In the data rows, zero lies at 4.5, halfway between 4 and 5.
Some points, each followed by its number:
[4 3 4 6 4 7 7 2 6 7 5 4 4 8 6 5 6 0 4 4 6 2 5 2 5 2 6 6 2] 0
[7 4 2 5 3 5 4 8 1 5 0 6 4 3 7 6 5 5 0 3 5 5 5 5 5 4 2 3 1] 1
[4 3 4 5 5 6 7 3 6 5 5 4 4 6 6 5 6 2 7 5 5 3 4 3 5 4 6 6 3] 2
[5 7 5 6 8 3 5 6 9 4 7 5 6 3 1 3 2 4 3 2 4 8 5 5 5 5 4 1 7] 3
[4 2 4 6 5 6 7 0 7 9 5 3 5 9 6 3 7 1 4 5 5 3 3 5 6 3 8 7 3] 4
[5 5 4 3 5 4 5 7 6 2 6 5 5 3 3 6 4 4 8 5 4 5 4 2 4 5 4 4 5] 5
[4 7 4 5 6 3 3 3 7 2 4 2 7 6 0 2 3 5 3 4 5 5 6 2 8 6 3 2 9] 6
[7 5 2 5 3 5 4 8 1 5 0 7 4 3 7 6 5 5 0 3 5 5 5 5 5 4 2 4 1] 7
[5 3 3 3 7 3 6 7 8 2 7 5 4 1 3 6 4 4 9 3 3 7 3 5 4 5 6 3 4] 8
[5 5 5 3 5 4 5 7 5 3 7 6 4 2 4 7 4 5 9 5 4 5 4 4 2 5 5 5 4] 9
[5 4 4 2 5 4 6 8 5 3 7 6 4 2 4 8 5 4 9 5 4 5 3 3 3 4 4 5 3] 10
[3 7 6 5 5 3 3 3 5 6 5 4 6 6 2 2 3 5 1 4 3 4 4 5 4 4 3 3 7] 11
[5 4 4 2 5 4 6 8 5 2 7 6 4 2 4 8 5 4 9 5 4 5 3 3 2 4 4 4 3] 12
[4 5 4 5 6 4 4 3 8 3 5 3 6 6 2 2 3 4 4 4 5 5 5 3 7 5 5 3 7] 13
[5 4 4 3 5 5 7 6 5 4 6 5 4 3 4 7 5 3 8 5 4 4 3 3 3 3 5 5 2] 14
[3 6 9 4 3 4 2 3 1 6 5 4 5 6 5 3 4 8 4 7 5 3 5 8 2 6 4 7 7] 15
[6 4 3 3 4 5 6 8 4 3 5 6 4 2 5 7 5 4 7 5 4 5 4 4 3 4 3 4 2] 16
[5 3 3 2 6 4 6 8 6 2 7 5 4 1 4 8 5 4 9 5 3 6 3 3 2 4 5 4 3] 17
[3 6 9 4 3 4 1 2 1 6 5 4 4 6 5 3 4 8 3 7 4 2 5 8 2 5 4 7 7] 18
[6 2 3 1 7 3 6 7 7 1 7 5 3 0 3 7 4 4 9 4 3 7 2 5 3 5 7 4 3] 19
[5 4 4 2 5 4 6 8 5 3 7 6 4 2 4 8 5 4 9 5 4 5 3 3 3 4 4 5 3] 20
[5 2 3 1 5 4 5 5 6 0 5 3 5 2 3 6 6 5 9 6 4 6 3 2 6 7 6 5 5] 21
[4 7 4 5 6 3 3 3 7 2 4 2 7 5 0 2 2 5 3 4 4 5 6 1 8 6 3 2 9] 22
[3 5 7 3 2 4 0 2 1 2 4 2 4 5 5 3 3 8 6 7 5 3 7 4 4 7 4 7 9] 23
[6 4 2 5 2 5 4 8 1 4 0 6 3 3 7 5 5 5 0 3 4 5 5 5 5 4 2 3 1] 24
[3 6 8 4 3 4 1 2 1 6 5 4 4 6 5 3 4 8 3 6 4 2 5 7 2 5 4 7 7] 25
[5 1 4 6 6 6 8 2 9 7 7 4 3 6 6 4 6 1 7 4 5 5 4 5 5 3 9 6 3] 26
[4 4 2 7 5 9 8 2 5 7 3 5 6 7 7 4 4 2 5 5 6 3 7 5 6 2 7 5 2] 27
[5 4 4 2 5 4 6 8 5 2 7 6 4 2 4 8 5 4 9 5 4 5 3 3 2 4 4 5 3] 28
[3 7 9 4 2 5 2 5 0 5 6 5 4 4 5 5 3 7 3 6 5 2 6 5 1 4 2 7 7] 29
[4 6 3 5 5 4 3 5 5 3 3 4 6 5 2 3 3 5 2 4 5 5 6 3 7 5 3 2 6] 30
[4 4 4 6 5 5 6 3 6 7 5 4 5 7 5 4 5 2 3 4 5 3 5 3 5 3 5 5 4] 31
[4 9 5 6 6 3 4 7 6 5 6 5 6 5 0 4 2 4 0 3 4 4 5 2 5 3 1 2 6] 32
[6 3 3 3 6 4 6 8 6 3 5 6 3 1 5 7 5 5 9 4 4 7 3 5 4 5 6 4 2] 33
[4 6 4 4 6 3 4 4 7 2 5 3 7 4 1 3 4 5 6 5 4 6 5 2 7 7 4 3 8] 34
[3 6 7 4 4 4 2 2 3 5 5 3 5 6 4 3 3 7 3 6 4 3 5 6 4 6 4 5 8] 35
[4 1 4 6 6 6 7 1 9 7 6 4 3 6 6 4 6 1 7 4 5 5 4 5 5 3 9 5 3] 36
[5 3 3 5 3 4 5 4 3 6 2 5 4 6 6 5 7 4 1 4 4 4 3 6 5 4 4 5 2] 37
[3 6 7 5 4 4 2 3 3 5 5 4 5 6 4 3 4 7 4 6 5 3 5 6 4 6 4 6 8] 38
[4 5 6 5 5 6 4 4 4 5 6 5 4 4 6 4 3 6 5 5 5 4 6 7 3 5 6 6 6] 39
[3 5 8 4 4 4 2 5 3 4 6 5 2 3 5 3 2 7 6 5 5 5 5 7 2 6 6 6 7] 40
[2 6 8 4 2 4 1 2 1 5 5 3 4 5 5 3 3 7 3 6 4 2 5 7 1 5 4 7 7] 41
[3 6 8 4 3 4 2 3 2 5 6 4 4 5 5 3 3 8 4 6 5 3 5 8 2 6 5 7 7] 42
[4 2 5 7 5 6 7 0 7 9 6 4 5 9 7 4 7 1 5 5 5 3 4 5 6 3 7 7 3] 43
[3 6 7 4 3 4 2 2 3 4 5 3 5 5 3 3 3 7 3 6 4 3 5 6 4 5 3 5 7] 44
[4 3 2 7 5 9 8 1 5 7 3 5 6 7 7 4 4 2 4 4 5 3 7 4 6 1 6 5 2] 45
[4 6 8 4 4 4 2 5 3 4 7 5 3 3 5 4 2 7 6 6 5 5 5 8 2 6 6 6 7] 46
[5 4 4 2 5 4 6 8 5 2 7 6 4 2 4 8 5 4 9 5 4 5 3 3 2 4 4 4 3] 47
[5 4 6 5 3 3 3 4 2 6 3 5 3 6 6 5 7 6 1 5 4 5 3 7 4 6 4 6 4] 48
[4 9 5 6 6 3 4 6 6 4 5 5 6 5 0 4 2 4 0 3 4 4 5 2 4 3 1 2 6] 49
[4 6 4 6 7 5 5 5 8 5 5 5 6 4 3 3 2 3 4 3 5 6 5 4 5 4 5 2 5] 50
[5 4 3 2 5 4 6 8 5 2 7 6 4 1 3 8 5 4 9 5 3 5 3 3 2 4 4 4 2] 51
[4 7 4 5 6 3 3 3 7 2 4 2 7 5 0 2 2 5 3 4 5 5 6 1 8 6 3 2 9] 52
[7 5 2 5 2 5 4 8 1 5 0 7 4 3 7 6 5 5 0 3 5 5 6 6 5 4 2 3 1] 53
[5 5 4 5 2 5 3 6 1 5 1 6 4 4 6 5 5 6 1 4 5 4 5 6 4 4 3 4 3] 54
[4 3 4 6 4 5 6 3 5 7 4 5 4 7 6 5 7 2 3 4 5 3 4 4 5 3 5 6 2] 55
[4 4 2 7 5 9 8 2 5 7 3 5 6 7 7 4 4 2 4 5 6 3 7 5 6 2 7 5 2] 56
[4 4 6 6 4 6 6 2 4 7 6 4 4 7 6 4 5 3 4 5 5 2 5 4 4 3 5 6 4] 57
[5 1 4 6 6 6 8 2 9 7 6 4 3 6 6 4 5 1 7 4 5 5 4 5 5 3 9 5 3] 58
[4 2 4 7 5 6 7 0 7 9 5 3 5 9 6 4 7 1 4 5 5 3 4 5 6 3 8 7 3] 59
[3 6 8 4 2 4 1 2 1 5 5 4 4 6 5 3 4 8 4 7 5 3 6 7 3 6 4 7 8] 60
[4 6 4 4 6 3 4 5 6 2 5 3 6 4 1 4 3 5 5 4 4 5 5 2 6 5 3 3 7] 61
[7 4 2 5 2 5 4 8 1 4 0 6 4 3 7 6 5 5 0 3 5 5 5 5 5 4 2 3 1] 62
[4 3 4 2 4 4 4 4 4 1 5 3 5 3 4 5 5 6 9 6 4 4 4 4 4 7 5 5 6] 63
[4 7 5 6 8 3 4 5 9 4 6 4 6 4 1 3 2 4 3 3 4 7 5 4 6 5 4 2 8] 64
[3 5 7 4 2 3 2 4 1 5 4 4 3 5 5 4 5 6 2 5 4 3 4 6 2 5 3 6 5] 65
[4 4 6 6 4 6 6 2 5 7 6 4 4 7 6 4 5 3 4 5 5 2 5 4 4 3 6 6 4] 66
[4 7 4 5 6 3 3 3 7 2 4 2 7 5 0 2 2 5 3 4 4 5 6 1 8 6 3 2 9] 67
[3 6 8 4 3 4 1 2 1 6 5 4 4 6 5 3 4 8 3 6 4 2 5 7 2 5 4 7 7] 68
[3 5 8 3 2 5 1 2 1 2 4 3 4 5 5 3 3 8 6 7 6 3 7 4 4 7 5 7 9] 69
[6 3 4 4 3 2 4 5 3 6 2 5 3 5 6 5 8 5 0 4 4 5 2 6 5 5 3 5 2] 70
[5 2 3 1 5 4 5 4 6 0 6 3 5 2 3 6 6 5 9 6 4 6 3 2 6 7 6 5 5] 71
[6 4 2 5 3 5 4 8 1 5 0 6 4 3 7 6 5 5 0 3 5 5 5 5 5 4 2 4 1] 72
[6 2 3 3 7 4 7 6 8 3 7 5 3 2 5 6 5 3 9 4 4 7 3 5 4 5 8 4 3] 73
New points follow, each followed by the numbers of its three nearest points above, smallest number first.
[3 3 4 6 5 7 7 2 6 7 5 4 4 8 6 5 6 1 4 4 5 2 4 3 5 2 6 6 2] 0 31 55
[6 2 4 4 2 2 4 5 3 6 2 5 3 5 6 5 8 4 0 3 4 5 2 6 5 5 3 5 2] 37 48 70
[4 3 5 7 5 7 8 2 6 8 6 5 4 8 7 5 6 1 4 4 6 2 5 3 5 2 6 6 3] 0 43 66
[4 3 4 6 4 7 8 2 6 8 5 4 4 8 6 5 6 1 4 4 6 2 5 3 5 2 6 6 3] 0 31 55
[6 4 4 3 8 3 6 7 8 3 7 5 4 1 3 6 4 4 9 4 4 7 3 5 4 5 7 3 4] 8 19 73
[4 3 4 6 5 7 7 2 6 8 5 5 4 8 7 5 6 1 4 4 6 2 5 3 5 2 6 6 2] 0 31 55
[3 6 7 5 4 4 2 3 3 5 5 4 6 6 4 3 4 7 4 6 5 3 5 6 4 6 4 6 8] 35 38 44
[4 3 5 7 5 7 8 2 6 8 6 5 4 8 7 5 6 1 4 5 6 3 5 3 5 2 6 6 3] 0 43 66
[3 7 9 4 3 4 2 5 1 4 6 5 3 4 5 4 3 7 4 6 5 3 6 6 1 5 3 6 7] 29 41 42
[6 3 4 5 3 2 4 5 3 6 2 5 3 5 6 5 9 5 0 4 4 5 2 6 5 6 3 5 2] 37 48 70
[5 3 3 5 6 7 7 3 6 6 4 5 5 5 6 5 4 3 7 5 5 4 5 5 5 3 7 5 3] 2 27 58
[6 2 4 4 2 2 4 5 3 6 2 4 3 5 6 5 8 5 0 3 4 5 2 6 5 5 3 5 2] 37 48 70
[4 3 4 6 4 7 7 2 6 7 5 4 4 8 6 5 6 1 4 4 6 2 5 3 5 2 6 6 2] 0 31 55
[4 7 5 6 7 3 4 3 7 6 5 4 7 6 0 2 3 4 1 3 3 5 4 5 5 4 2 2 7] 11 49 64
[6 2 4 4 2 2 3 5 3 6 2 4 2 5 6 5 8 4 0 3 4 5 2 6 5 5 3 5 2] 37 48 70
[6 2 4 4 3 2 4 6 3 5 2 5 2 4 6 5 8 4 1 3 4 6 2 6 5 5 3 5 2] 37 48 70
[5 2 4 3 6 5 7 6 7 3 7 5 3 2 5 6 5 3 9 4 4 6 3 4 4 4 7 5 3] 14 33 73
[4 3 5 7 5 7 8 2 6 8 6 5 4 8 7 5 6 1 4 4 6 3 5 3 5 2 6 6 3] 0 43 66
[5 3 5 2 6 3 4 6 5 3 7 5 3 1 4 6 4 5 9 5 3 6 3 6 2 5 6 5 4] 9 17 19
[6 2 4 4 2 2 3 5 3 6 2 4 2 5 6 5 8 4 0 3 4 5 2 6 5 5 3 5 2] 37 48 70
[5 3 3 5 5 8 7 3 5 5 4 5 6 6 6 5 5 3 7 5 5 4 6 4 6 4 7 5 3] 2 27 56
[6 2 4 3 3 3 4 5 4 4 3 4 3 4 5 5 8 5 4 4 4 5 3 5 5 6 4 5 3] 37 48 70
[6 2 4 4 3 2 4 5 3 6 2 5 3 5 6 5 8 5 0 4 4 5 2 6 5 5 3 5 2] 37 48 70
[6 3 3 4 2 3 4 6 2 6 1 5 3 5 6 5 7 5 0 3 4 5 3 6 5 5 3 5 2] 37 54 70
[5 7 5 6 9 3 5 6 9 4 7 5 6 3 1 3 2 4 3 3 4 7 5 5 5 5 5 1 7] 3 50 64
[4 4 3 6 5 7 6 2 5 5 3 4 6 6 5 3 3 3 4 4 5 4 6 3 6 3 5 4 4] 31 45 56
[6 2 4 4 2 2 3 5 2 6 2 4 2 5 6 5 8 4 0 3 4 5 2 6 5 5 3 5 2] 37 48 70
[6 3 4 4 3 2 4 6 3 6 2 5 3 6 7 5 9 5 0 4 4 5 2 6 5 6 3 5 2] 37 48 70
[6 2 4 4 2 2 3 5 3 6 2 4 2 5 6 5 8 4 0 3 4 5 2 6 5 5 3 5 2] 37 48 70
[6 5 5 5 4 3 4 6 4 6 3 5 4 5 5 5 7 5 0 3 4 5 3 5 5 5 2 4 3] 37 48 70
